In the data rows, the value 128 means zero.
Some points, one per row:
[123 122 136 142  90  98 133  90 125 165 112 171 144 132 103 133 107 102
 115  96  87 148 124 141 121 154 129  89 146 177 169 122]
[115 127 127 154 109 146 162  99 160 124 144 162  97 129 122 139 104 152
 161 135 191 116  93 158 120 152 104 148 126 116 111 120]
[ 73 121  42  16 167 119 102 183  42 127  46 170 144 203  64 145  49  87
 145 255 148  64 134 104 171  90 129 156  64  46  49 110]
[119 167 131 157  61 119 122 107 122 125 141 165 136 131  82 146 114 139
 116 153 132 151  90 143 120 106 133 134 104 141 187 125]
[126 118 124 139 173 125 113 148 129  95 117  89 131 149 128 101 120 163
 122 134 108 151 139  97 116  99 135 123 124 122 123 114]
[ 88  74 114 133 107 101 168 111 133 169 193  93  82 185 118 116  64 159
 156 116 102 154 140 116 134 144  82 132 154 137 103 137]
[119 113 117 104 118 105  88 126  89 150 134 149 129 133  98 134 109 102
 108 151  97 112 124 117 152  89 142 135 105 141 160 140]
[148 152 137  73 106  93 119 173  78 179  78 148 195 110 154 162 150  70
 143 129  73 129 161  86 139 166 138  96 174 114 115 137]
[ 78 136 109 127 111 133 151 135 149 146 176 100 138 167 132 153 130 122
 139 122  92 154 129 184 129 149 125 115 120 111 101 136]
[113 107 130 121 138 123 127 124 135 136 138 119 117 158 139 126 103 138
 129 128 105 128 140 131 123 119 140 128 118 130 141 137]
[ 77 181  67 159 116  97 136 146 127 127 145 139 131 155  67 116 103 114
 130 159 150 171 103  85  92 181  73  98 147 106  91 100]
[ 46 134 124 166 179 112  76 151  97 152 211  52 144 105 136 142 157 206
 120 132  99 150  58  92 192  25 131 213 101  59 143 186]
[ 96 126 171 124 148 111 132 153 130 152 114 126 173 147 176 141 132 159
 154 132  73 150 121 131 138 114 157 105 141 104 141 156]
[119 130 127 135 114  98 154 136 149 133 130 129  93 155 121 141 112 128
 140 154 107 139 121 131 104 167 105 109 158 127  87 135]
[ 38 158 111 117 199 153 134 118 170  79 113  88 113 177 116  98 161 153
  75 137 152 108 104 198 170 134 133 193  95 115 103 160]
[ 51  45 201 177 221 103 143  92 180 124 201 149  21 106 111  66 143 147
 109 125 145 113  80 240 192  95 122 106 119 203  51 179]
[110 164 111 131 124 123 112 159 133 114 146 135 148 141 118 143 138 109
 130 167 122 142 128 125 102 127 141  92 105  94 130 130]
[130 115 138 117 112 118 147 129 123 150 141 157 141 122 117 135 117 123
 148 127 140 119 136 124 141 152 112  98 147 122 128 122]
[146 151 119 128  48 129 142 126 117 165 188 172 105  87 108 191 126  96
 152 151 162 109 103 151 134 136 111 140 119 103 132 143]
[108 130 104 170 141 121 108  97 117 143 160 115 130 105  91  80 145 118
  82  60 117 157 121 119 151 132 108 132 136 184 171 128]
[135 116  96 100  42 120 163  99  87 178 111 120 170 149  54 134 141  89
 123  91 116 134 117 183 202 153  73 127 144 171  86 111]
[ 95 172 153 146  98  99 139 133 136 133 110 155 134 127 125 159 145 129
 125 153 101 150  83 151 129 136 138 133 144 125 135 157]
[129 115 128 119 123 142 140 130 119 128 126 130 169 131 114 122 136 122
 135 113 119 136 139 159 155 126 133 101 123 138 118 109]
[103 171  85  95  92 141 107 146  73 108 116 151 207 144  36 134 116 126
 119 173 151 142 124 126 171 101 117 112  94 111 146  88]
[166  89 145  88 142  94  97 172 115 125 101  98  95 154 172 151 130 105
 130 172  43 110 164 116 107  91 165 120 117 125  94 155]
[128 180 117 119 112 144 106 136 140 131 154 146 139  90 134 164 168  68
 104 127 134 117 128 162 120 143 156 125 108 118 146 147]
[ 81  75 157 145 117  40 158 134 122 164 143 183  72 156  92 121  54 107
 158 175  80 158 125 102 109 158 105  68 189 167  71 133]
[130 136 161 130 139 157 114  98 158  99 133 139 127  94 127 108 177 109
  70  99 142 103 145 199 156 131 166 128 109 184 176 148]
[167 128 137 161 150 103 111 147 141  93 101 105  93 118 122 101 170 136
 108 139 114 140 122  93 102 123 113 111 159 151  99 129]
[157 138 163 121 154 144 119 141 122 110  97 160 131  81 155 131 148 140
 141 129 162 108 134 114 127 116 147 138 133 119 135 126]
[ 71 149 104 120 176 149 128 115 153  97 111  97 125 163 120 101 139 141
  92 119 146 120 122 162 149 139 127 174 109 124 118 136]
[128 136 147 121 199 145 124 174 173 118 167 121 103 111 223 126 140 125
 163 141 170 104 167  89  68 167 143 107 137  65 108 148]
[ 74 151  95 124 155  93 117 143 143  93  76 139  99 201 106 117  74 125
 111 199 105 139 112  99  73 145 126 129 122 120 110 125]
[107  93 157 149 163 123 135 115 150 123 159 133  95 120 120 102 140 133
 119 122 132 123 115 173 152 115 130 108 121 158 104 143]
[126  42  73 149 121 102 123 121  76 176 194  44 157 192  76  83  80 152
 127  78  35 185 152  79 160  81  84 100 120 143 125 101]
[ 88 155  91 140 119 171 147  98 187 119 153  91  99 159 167 149 119 108
 129  82 120 153 134 193  80 164 138 166 111 136 113 138]
[137  95 184 133 153 144 139 123 141 121 129 152 171 104 153 109 149 139
 137  91 125 135 160 143 132 123 164  60 131 151 155 109]
[  0 131  52  85 255 155  99 152 101 154 153 186 190 130 139  52   3  81
 183 107 228 136 202  52 102 171 130  94 119  56 108  67]
[137 179 115 125 109 149 106 133 142 128 156 143 135  89 142 165 167  77
 109 119 136 120 130 152 108 138 155 133 105 116 159 145]
[101 142 123 166 156 162 123 129 163  85 211  84 121 115 118 110 162 161
 114 114 152 155 127 150 123 105 128 121 100 118 140 127]
[178 155 135 126  68 119 124  99 129 145 118 170 102  89 110 157 151  80
 102 123 139 101 118 147 121 161 121 126 129 169 160 146]
[138 204 105 136  86 125 155 146 113 121  66  85 192 131 128 146 152 157
 147  96 109 198 117  74 102 180  85 142 189 114 105  92]
[ 37 182 110 177 133 139 157 106 148 138 153 174 149  99 101 125 106 114
 158 101 181 181  80 152 114 180  93 131 149 122  97 111]
[134 121 153 131 122  97 114 138 124 143 154 174  74  94 128 143 120 109
 128 175 153  98 116 101 118 124 131 125 134 125 131 156]
[132 142 139 139 150 116 119 142 141  89 111 134 100 131 125 116 130 137
 116 165 136 131 133  99  90 129 135 113 130 129 121 123]
[104 125  47 171 126 170 126  96 106 179 245  81 151  97  92 110 128 109
 141  44 168 157 124 123 158 112  83 145 103  92 135 110]
[114 119 131 164 118  78 159 160 125 168 153 146 121 124 110 111 149  81
 153 139 116 155 112 110 120 185  76  61 189 129  45 133]
[ 94 163 128 146 191 135 107 145 145  79 117 162 121 108 115  98 127 137
 121 164 192 125 122 101  95 135 134 106 117 109 132 111]
[145 125 166 149 136 117 128 140 122 112 119 138 119  92 120 120 174 141
 120 144 137 123 100 141 157 105 126 123 135 142 103 140]
[ 97 119 135 148 139 125 137 105 157 154 191 149 109 101 130 115 151  93
 113  94 130 125 136 157 132 170 125  90 151 152 131 143]
[167  80 139  89  85 144 187 156 142  96 116 114 114 171  99 167 143 137
 160 186 123 102 126 210 159 121 110  96 125 121  16 111]
[104 132 130 139 152 126 127 131 132 131 136 122 133 130 143 118 123 137
 130 117 118 144 130 115 120 129 135 126 134 120 134 133]
[123  77 189 124 142 126 134 109 108 139 111 175 151 122 118  95 104 149
 129 137 147 107 119 153 184  86 153 113 116 156 159 127]
[160 111 182 122 133 160 119 132 160 113 162 129 118 101 201 152 171 137
 133 122 134  98 154 141 107 105 177 120  91 122 171 157]
[167 102 159 130 114 128 135 100 122 114  89 135 114 121 113 133 124 167
 124 127 122 113 111 148 153  88 137 145 125 154 151 122]
[220 124 138 107 122 137 131 148 112 140 120 161 107  77 161 139 144 121
 153 132 174  84 168  55 100 164 116 104 151 113 130 116]
[120 151 145 108  87 116 140 145 130 141 123 122 145 148 144 173 152 128
 132 155  85 130 108 164 144 127 138 134 128 112 122 160]
[117 119 137 144 102  98 126  98 122 160 117 175 140 127  99 125 106 103
 118 104  92 144 125 139 127 142 134  89 140 175 169 124]
[162 132 154 119 100 115 150 129  98 143  60 143 160 102 132 140 135 147
 149 120 131 128 109 103 151 144 103 145 178 132 117 116]
[117 195 111 129  80  62 125 133 105 181  80 138 118 135 134 168 122 103
 109 141  73 144  77 101 119 166 110 167 161 121 139 167]
[ 72 125 168 140 145 129 155 158 138 116 136 106  95 137 174 159 125 206
 171 186 145 136  55 141 151  74 131 194 125  73  63 168]
[168 163 119 172  80 114 109 104 148 128 110 156  90  79 136 149 151  76
 118  83 118 151 122  97  56 171 123 127 152 182 145 128]
[146 183 126 165 155 145 151 136 145 100  89  97 166  95 138  87 192 146
 126  93 175 154 126 101 122 191  92 121 182 120  85 102]
[152 123 131  89 132 139 124 144  98 140  93 109 172 129 154 142 132 126
 134 112 102 119 151 130 157 113 153 150 127 112 138 121]
[146 119 142 106 126 136 136 124 126 143 115 169 126 108 154 137 112 103
 149 129 155  99 148 133 122 147 141 116 131 123 132 129]
Here are 12 more points, each followed by its number:
[ 84 145  89 148 153 130 122 109 114 129  94 149 127 140 107 109  78 124
 123 119 148 142 110 113 112 136 120 162 117 128 136 108] 0
[211 124 136 129 132 132 118 181 121  71 106 123 139 134 138 143  96 180
 172 181 148 135 154  52  59  93 136  81 101  82 142  82] 1
[139 129 178 132 122 147 122 123 148 116 153 118 130  95 153 146 191 138
 110 122 118 113 123 183 161 100 163 132 115 143 146 163] 2
[144 158  84 223  62 141 143  71 179  92 205 147  38 100  40 122 122 143
 106 124 215 148  74 142  71 156  57 134 126 176 139  96] 3
[130 156 130 109 107 122 105 154 108 133 173  84 191 146 121 135 169 138
 114 123  61 162 162 117 148 108 142  90 116 120 175 138] 4
[125 130 134 165 125 151 137 129 166  97 156 124 112 145 140 135 126 163
 153 151 142 142 111 151  90 105 137 113 101 106 128 124] 5
[123 125 150  76 117 148  85 146  75 125 133 213 180 137 154 166  19 161
 169 215 161  88 129 105 136   8 225 140   8  54 255 126] 6
[121 150 105 119 138 143 144 136 132 132 117 144 163 118 152 128 107 104
 167  95 170 143 166  85  79 201 110  96 151 111 122  91] 7
[142  89 144 120 151 114 101 159 130 135 173 110 115 141 154 128 132 133
 131 143  86 120 160 107 117  94 151  93 108 120 140 150] 8
[ 98  50  41 117 174 108 101 118 103 113  93  88 106 242  69  60  21 106
 110 127  84 153 169  79  93 110 106 122  88 172  85  76] 9
[ 83  92 114 132 112 106 160 112 128 171 187  98 102 168 122 119  82 156
 151 109 108 155 131 116 143 146  85 139 156 130 110 140] 10
[135 140 100  94  81 142 133 139  99 112 118 148 175 160  67 147  94 135
 142 169 143 130 134 134 143 113 120 105  97 116 138  91] 11
Which two of these numbered points are nearest to each point below by angle, seen from the average point of the first points? Their numbers follow each, nearest first.
[144 103 144 127 109 140 110  89 139 126 143 195  99 121 118 145  82 109
 121 136 146  94 139 154  99  98 173 109  74 147 210 123] > 6 5
[128 135 184 129 123 156 117  86 175  98 151 156 105  84 132 112 195  96
  46 111 140  81 141 244 172 134 183 131  99 203 193 174] > 2 3
[ 90 116 123 121 134  96 154 153 119 180 147  98 144 168 165 135 100 133
 174 114  76 168 135 100 124 165 105 123 173 100  87 138] > 10 7
[ 98 145 118 141 138 134 139 107 138 120  94 130 136 139 122 112 124 147
 121 117 143 135 102 145 136 140 119 152 135 132 125 122] > 0 3
[127 147 121 114 116 128 119 137 122 130 144 105 154 139 126 133 147 125
 120 123  99 142 144 124 134 132 131 117 127 125 143 132] > 4 8
[112  48  88 126 193 157 167  83 149  93  57 105 152 217 110  47  13 145
 136  49 122 166 207 129  87 167 126  84 121 179 126  38] > 9 0
[138 102 120 124 140 133 141 119 128 118 104 120 137 149 116 107 108 129
 129 110 123 133 151 129 123 137 123 108 130 144 116 100] > 9 7
[ 80 161 126 125 126 109 118 139 134 157 137 124 150 138 137 138 161  86
 106 118  74 149 127 144 130 162 134 120 147 135 127 159] > 4 2
[201 127 117 122 140 128 106 180 109  68 100 113 139 141 120 131 105 175
 156 185 142 134 153  45  72  91 128  89 104  84 136  80] > 1 11
[105 136 143 218 141 149 142 126 177  80 174 130 113 138 125 105 113 205
 165 155 176 175  85 127  72  97 121 100 104 101 137 109] > 5 3
[106 128 124 194 150 150 133 126 174  79 165 126  91 151 125 108 101 195
 158 164 177 155  96 126  67  95 123 111  97  98 128 109] > 5 3
[122 179 122 155  98 144 124  94 159 119 177 144  99  93 114 151 152 133
 109 111 167 128 110 132 104 149 117 144 120 127 183 142] > 3 5
[125 150 114 151 124 124 121 108 143 124 132 136  88 108 116 113 134 106
 103 114 154 129 119 119 106 160 106 145 140 160 126 135] > 3 0
[ 92  97 108 130 120 113 150 119 124 169 189 103 108 153 121 119  95 142
 150 110 121 144 135 109 143 144  87 133 150 121 108 136] > 10 9
[135 159 106 143 144 147 123  80 148  83   0 166  88 151 141 126  66 164
 121 144 191  98  79 109  72 119 139 218 102 117 167 109] > 0 6
[151 132 103 102 121 134 117 129 101 108  94 112 148 143  88 120 141 128
 104 152 136 104 121 135 161 108 120 136 108 127 126 113] > 11 9
[ 45 190 129 151 106  84 117 123 148 154 155 150 165 167 124 126 111 115
 106 119  58 198 131 116  86 173 148  68 144 149 204 147] > 4 10
[143 101 137 100 135 103 111 153 119 136 111 110 108 147 157 141 126 101
 125 150  65 119 154 128 116 115 149 120 129 135 100 149] > 8 9
[136 138 121 138 143 138 121  93 141 104  38 163  93 135 144 128  82 148
 124 137 172  99  94 111  86 119 139 190 110 125 158 117] > 0 6
[ 50 116  67 108 207 126  74  97  98 172 116 236  53  90 121  84  12   0
 117 147 247  63 147  73  85 155 143 185 112 118 108 116] > 0 9
[145 102 133  96 136 110 110 150 116 135 105 110 113 150 151 137 127 103
 126 144  69 117 156 129 122 114 147 124 128 134 101 143] > 8 9
[131 183  66 132 148 167 106 154 137 108 157  89 173 121 140 126 135  88
 138  86 131 176 182 106  72 165 132 102 119 105 125  90] > 7 4
[ 59 187 126 147 181 143 103 163 153  98 190 103 179 107 142 126 183 134
 114 123 121 173 138 125 114 126 157  92 113  82 145 138] > 4 5
[135 168 139 158 116 122 118 123 155 110 139 144  91  97 135 138 144 126
 118 139 154 129 107 122  88 148 125 139 132 131 148 143] > 3 5
[108 138 125  98 136 138  99 141 103 119 147 178 143 132 128 141  65 141
 146 184 174 101 128 106 134  75 168 141  64  78 192 129] > 6 11
[124 106  77 129 139 160 117 109 137 118 166 117 122 146  99 107 110  95
 111 100 135 127 163 152 118 126 132 109  93 146 130 100] > 9 3
[117 127 155 123 120 137 141 108 139 112 104 150 140 126 115 128 133 130
 121 128 126 125 120 186 150 125 147 120 128 157 136 125] > 2 11
[137 133 163 132 133 151 117 105 157 103 132 135 129 106 137 112 164 119
  82 103 128 113 149 183 139 127 168 120 110 177 181 142] > 2 4
[136 146 123 137 144 133 118  93 142  87  12 161  86 148 137 130  73 165
 120 157 174 100  82 107  79 109 141 205 109 121 160 116] > 0 6
[104 111 112 102 169 135 112 159 115 143 149 111 150 144 155 124 110 116
 146 130 116 126 158 111 132 111 143 126 114  87 110 131] > 8 6
[112 101 117 121 158 131 118 114 135 126 126 114 108 162 137 108  92 138
 119 118 114 128 146 119 115 117 140 137 111 138 147 130] > 9 8
[124 108 137 112 122 109 140 148  88 166 142 126 187 124 109 118 147 135
 143 124 108 133 132 118 189 124 111  89 153 112 110 121] > 4 11
[143  90 156 116 123 145 103  80 145 120 139 205  87 120 128 148  72 110
 117 141 149  76 147 163  98  83 195 114  57 149 228 129] > 6 2
[133  88 150 118 130 138 110  96 134 127 139 194 103 127 130 141  68 121
 133 143 146  91 143 145 106  86 181 111  74 133 206 123] > 6 8
[102 147 101 107 164 162 118 116 132 103  88 153 142 141 129 114  91 119
 123 132 172 109 137 131 113 134 150 155  99 115 145 106] > 0 6
[132  96 159 121 135 140 147 111 132 149 130 119 119 109 160 129 144 145
 129  99 126 109 120 158 171 119 133 158 142 142 118 151] > 2 10
[ 95 136 127 115 153 137 113 141 123 150 147 141 114 120 180 146  92 142
 150 142 154 108 128  87 116 112 146 186 114  67 156 157] > 6 0
[132 169 158 126 124 147 144 119 137 133 111 175 155  66 152 137 147 121
 144 103 184 122 130 130 127 171 129 125 160 123 141 121] > 7 2
[135 121 151 143 114 122 127 144 162 101 166 123  83 159 148 159 108 171
 142 182 116 130 122 132  81  91 152 114  93 103 150 146] > 5 8
[105 186  50 133 147 185 110 146 134 117 188 102 192 118 128 122 113  89
 155  75 160 181 186 107  74 169 127  96 108  91 138  78] > 7 4
[137  82 153 124 110 145  99  51 144 127 147 233  79 120 105 145  55  96
 105 131 156  70 145 176  97  80 201 107  43 171 255 128] > 6 2
[113 110 147 128 131 135 134 145 148 143 196 155 141 131 143 145 130 114
 159 138 105 135 159 162 118 124 160  48 117 104 138 131] > 8 4
[142  99 147 136 142 114 132 135 132 124 142 121 122 131 127 108 131 142
 131 126 113 135 145 110 124 125 124  89 140 142 122 122] > 8 1
[135  98 130  90  88 137 180 158 126 114 129 135 134 163  92 169 126 130
 166 191 131 111 121 201 165 123 110  99 123 104  36 113] > 11 5
[105 150  95 122 173 128  99  87 143  84  36 128 105 165 118  85  80 126
  75 115 130 125 138  92  79 144 138 176 125 165 155 101] > 0 9
[ 87 108 175 124 150 153 156 110 147 105 125 144 133 119  98 119 175 150
 114 142 143 106  96 249 220  93 150 123 129 154  92 146] > 2 5
[ 99 138 115 169 167 172 116 130 157  74 228  82 114 105 112 103 154 172
 122 115 169 161 130 138 120  88 125 125  91 113 143 117] > 5 3
[139  84 112 115 160 151 158 107 144  98  74 126 134 171 119  92  72 131
 141  97 144 130 175 141 102 154 126  98 123 154 104  72] > 9 7
[118 108 109 141 133 137 145 121 170  99 160 121  54 165 127 132  81 152
 142 159 160 117 121 138  82 129 115 141 105 119 103 122] > 5 3
[ 63  90  82  46 237 148  71 230  94 180 218  50 174 187 255 148  36 131
 199 140  77 127 225  32 103  60 183 165  71   0 123 163] > 8 6
[153 133  98 102 122 141 114 130 102  99  92 102 150 146  87 121 141 133
 105 157 141 103 118 136 163  99 122 145 100 120 126 109] > 11 6
[126 129 129 113 122 134 113 137 114 123 145 149 141 134 128 141  97 137
 139 161 138 117 130 121 129  89 155 127  85 100 167 128] > 6 11
[ 24 196  81 153 178  97  76 140 144 114 141 143 108 147 110 110 115  88
  87 157 111 162 113 104  73 154 135 135 118 117 137 147] > 0 9
[185 103 147 137 209  96  86 152 150  78 110 121  55 133 128  71 170 115
  73 177 111  91 161  97  95 119 151  68 125 154 118 137] > 8 1
[ 55 174 155 172 120  32 105 183  91 156 148 139 150 125  88 130 164  96
 111 191  44 201  80  83 135 122 127  95 164 126  92 165] > 4 8
[ 96 144 128 175  86 118 171  99 154 170 176  98 103 133 145 151 116 169
 153  70 110 185  89 144 125 161  88 165 168 142 125 149] > 10 3
[112 113 116 131 159 133 142 110 167 118  99 113 118 168 132  94 128  90
 111  84  95 143 163 172 104 183 132  95 143 183  97 119] > 9 7
[ 92 127 114 118 131 109 149 138 121 165 132 103 142 165 145 131 101 130
 155 114  94 156 132 115 129 160 108 135 160 110 100 132] > 10 9
[109 168  90 130 201 133  86  78 160  51   0 121  94 169 128  61  83 128
  54 106 136 130 144  77  42 157 148 191 134 184 161  89] > 0 9
[143  72  87 152 202 147 108  92 148 103 143 104  58 144 123  53  69 125
 118  90 179 114 172  81  80 139 109 141 118 162 118  85] > 9 0
[125 132 104 136 131 136 137 137 120  96 109 133 160 144  72 103 133 131
 123 144 156 136 117 135 141 129 105  98 115 127 102  87] > 11 9
[154 160 137 140 168 109 115 171 145  33  69 138  79 139 111 110 134 142
 112 224 151 132 139  66  48 132 139  91 128 124  84 100] > 1 5
[135 160 144 155 119 119 125 118 150 113 123 147  94 100 137 135 138 132
 121 133 151 129 107 119  96 147 122 144 141 137 142 140] > 3 5
[120 142 109 135 132 140 140 123 149 118 143 127  85 124 134 126 124 116
 135 131 171 121 129 134 107 163 110 145 131 127  95 128] > 3 7
[187 128 111 146  23 129 134  87 151 116 136 123  76 150  89 176 123 119
  90 132 100 117 102 190 111 119 128 164  97 182 170 134] > 3 2
[ 55 182 111 122 135 111 117 162 129 159 146 121 175 140 135 142 168  80
 116 121  76 167 129 134 128 173 128 112 154 112 101 156] > 4 7
[128 134 121 127 129 135 137 130 130 130 126 129 141 125 136 126 123 122
 144 112 141 138 143 111 109 155 118 115 141 124 123 112] > 7 1
[ 47 128 179 151 240 162 123  98 186 113 159 156  97  67 179  88 172 133
 109  88 173 105 105 198 166 133 166 158 143 152 120 170] > 2 5
[125 106 135 126 141 106 147 133 111 132  75 129 135 143 111  98 123 131
 135 137 128 128 119 121 152 144 102 128 164 141  75 115] > 9 0
[ 91 114 127  93 174 125 106 171 109 163 163 110 155 141 180 138 104 127
 157 135  99 124 158  99 139 100 154 135 115  65 122 155] > 8 6
[144 140 136 132  97 120 127 108 129 144 135 165 111 100 113 145 133 100
 117 123 135 117 118 141 123 148 123 117 128 152 151 138] > 3 2
[118 110 119 124 143 123 110 153  96 131 155  90 161 120 111 115 173 122
 108 135  92 131 127 143 188  82 136 123 117 119 103 139] > 4 2
[109 150 158 165 146 125 129 131 168  81 165 108 100 127 124 110 162 173
 106 140 140 148 126 130 115 132 133 117 130 141 147 142] > 5 2
[157 123  89 153  74  90 117 130  68 166 170 144  52  81  64 153 101 114
 147 170 185 116  72  59 143  93  59 192 134 103  84 137] > 3 10
[217 141  55  73 119 159  87 152  59  44  54  58 189 150  19 102 176 145
  70 198 168  76 116 121 205  47 106 141  65 100 120  69] > 11 1
[125 126 100 126 122 151 137 102 131 148 143 126 109 118 118 118 137 101
 117  97 159 106 134 154 150 157 106 163 129 143 108 133] > 3 10
[154 138  97 112 175 192 139 132 148  99 111  86 175 115 153  88 164  99
 127  51 164 134 194 141 122 176 130 107 132 131  93  88] > 7 9
[136  90 176 130 106 136 174 102 156 114 116 147 141 165 129 133  96 192
 155 128 116 134 129 164 126 119 139  86 125 137 163 110] > 5 1
[133  99 167 115 132 139 151 111 134 157 133 132 115  99 168 137 141 136
 133  96 131 104 124 159 167 134 136 155 149 145 122 155] > 2 10
[134 158  93 118 132 153 148 134 131 140  95 125 179 124 167 123 112  99
 171  71 158 155 175  68  62 222  97 103 168 113 112  79] > 7 1
[176 164 100 124  19 117 123 147 108 174 203 145 210 136 104 189 112  98
 172 106  70 186 186  93  74 156 128  13 121 100 212  91] > 4 11
[194 143 162  95 113 107 106 246  66  99 117 139 255  86  88 142 235  79
 149 200  78 155 162 111 170  89 163   0 136  96  74  92] > 4 1
[111 110 185 121 131 144 155 119 139  92 100 144 136 118  92 124 189 159
 109 164 137 101  85 244 226  79 151 124 124 154  94 144] > 2 5
[156 129 141 130 109 140 125 125 135 120 134 131 134 117 136 127 159 113
 115 121 122 123 137 152 127 125 141 107 115 149 143 131] > 2 4
[196  95 202 102 168  98  92 174  98 122  81 134 149  89 152 116 183 123
 119 148  87 103 154  94 155  84 164  78 147 145 125 143] > 8 2
[217 123 130 116 158 152 120 145 116  89  78  60 129 109 158  93 168 170
 116 105 147 112 161  68 132 117 111 163 151 125 118 103] > 1 7
[135 106 110 119 120 120 129 131 110 100  95  76  92 177  91 130 104 177
 109 157 108 130  98 128 153  72 110 194 101 139 103 131] > 9 11
[155 136 123 120 156 180 153 120 156 102 105 107 161 112 149 105 158 118
 136  58 165 134 176 152 120 177 128 105 140 144 107  93] > 7 2
[165 122 137  86 105 157 123  97 142 116  71 128 108 142 151 149 149  91
  97 126 124  68 138 205 143 126 167 176  97 162 145 147] > 2 6
[167  68 169 121 114 153  92  71 139 115 152 217 103 113 115 144  71 105
 114 129 136  77 166 173 101  57 218  85  39 169 255 114] > 6 8
[137 136 142 160 108 127 166 122 153 146 167 130 110 101 132 139 159 142
 147 113 161 132 111 120 114 179  89 110 174 119 107 124] > 3 7
[107 145 110 116 151 178 151 114 143 100 101 106 133 130 138 124 119 148
 136 103 186 121 123 163 145 142 120 192 115 118 103 117] > 0 5
[136 120 137 102 134 124 126  87 112 134  60 190 107 112 115 111 114 110
  91 124 161  75 123 126 149 147 137 160 129 170 158 124] > 0 6
[111 141 152 169 151 112 126 128 144 139 160 186 127  78 139 115 120 111
 149 115 158 151 121  99  83 154 129  67 153 128 142 116] > 7 3
[ 44  76  92  67 255  64  62 177  90 169  63 159 126 216 184  75   0  96
 160 171  61 128 189   0  67 107 171 102 128  71 134 144] > 9 8
[101 149 141 112 104 130 126 138 109 151 165 159 157 109 119 161 132 122
 134 158 131 118 111 162 171 102 149 129 105  93 154 151] > 6 2
[143 133 110  95 119 136 120 139  93 143 100 144 127 123 134 160 105 129
 147 154 159  92 108  99 142 105 125 186 115  86 128 134] > 6 11
[249 158 110 107 155 217 138 161 164  55 101  99 204  76 164 112 218  84
 148  66 173 128 230 126  68 196 136  25 142 119  96  46] > 7 1
[100 146 126 181  88 109 157 106 149 172 180  84 105 128 150 150 124 166
 146  68  86 193  89 125 122 150  91 169 171 141 131 156] > 10 3
[ 95  86 131 110 212 202 161 125 224  98 183  75 116 175 228 110 130 135
 160  81 139 114 199 197  80 173 162  99 111 103  97 131] > 5 8
[120 138 127 100 150 158 135 133 118 140 138 162 123  91 159 147 108 138
 162 137 195  93 134 116 139 128 136 164 125  76 128 127] > 6 7
[203  84 182 147 127 133 132 156 145  97 171  93 121 104 163 132 180 161
 133 125 109 128 154 111 111  97 145  83 120 134 131 128] > 8 2
[172 127  86  86 130 147 101 137  86  91  89  91 161 142  71 113 154 132
  95 169 151  84 120 129 180  79 119 143  86 108 122 102] > 11 6
[ 90 120 147 134 143 126 141 144 130 134 147 128 111 125 151 143 118 159
 157 157 142 131  92 139 145 100 130 155 125  97  90 150] > 5 6
[106 119 121 121 120 131 147 123 114 138 120 133 165 140  94 116 119 125
 135 128 141 129 111 167 180 131 115 125 140 131 107 114] > 11 10
[126  97 135 161 130 141 153  97 135 124 119 104  97 117 121  99 142 159
 123 104 167 121  86 142 157 121  92 175 141 156  90 130] > 3 10
[145 105 143 107 103 104 158 132 117 158 123 174 141 124 111 136 107 116
 160 133 145 112 144 106 136 173 100  82 169 125 116 111] > 7 11
[ 92 124  82 135 130 147 131 119 147 146 211  88 112 146 131 133 120 101
 131  99 117 145 146 145 114 149 115 134 114 117 111 136] > 10 9
[107 131 145 125 114 118 137 143 121 139 132 147 177 139 126 147 124 138
 148 141  93 151 123 145 138 118 145  85 125 111 137 125] > 4 11
[127 121 168 151 136 121 130 107 152 124 122 171 122 110 135 123 145 140
 114 125 132 114 105 161 130 117 156  99 120 148 165 136] > 2 5
[107 154 148 140 141 159 181 166 174  83  95  63 178 189 173 118 200 173
 132 162 119 139  92 192 144 134 132 119 114  75  59 139] > 5 2
[101 145 101 135 138 105 120 128 152  92 102 118  74 182 103 119 112 121
  92 186 109 124 102 132  96 137 122 149 116 138 104 143] > 9 0
[ 90 123 117 130 131  94 106 134 125 127 150 107 135 176  94 128 122 128
  98 143  49 158 126 140 137 100 147  98 109 147 148 142] > 4 8
[ 72 184 136  92  82 131 129 162 105 162 204 194 170  98 113 201 126  99
 148 205 147 110 104 190 179 104 162 116  83  53 153 168] > 6 11
[ 99 100 124 124 142 105 116 121 100 154 141 153 135 126  90 108 106 119
 123 132 128 122 122 124 165 109 124 109 129 137 129 120] > 9 11
[126 119 147 122 126 111 122 154 116 151 173 153 135 106 130 139 128 117
 145 150 133 122 135 108 134 123 128  87 128 108 127 137] > 8 6
[153 117 121 145 144  93  77 154 143  96 159 162  43 115  99 126 152  68
  79 210 135  80 124 106  89 109 144  95  91 144 117 162] > 8 3
[183 132  67  50 136 157  81 137  67  70  48  73 179 170  60 111 143 135
  74 191 139  63 125 137 199  50 138 166  54 104 143  97] > 11 6
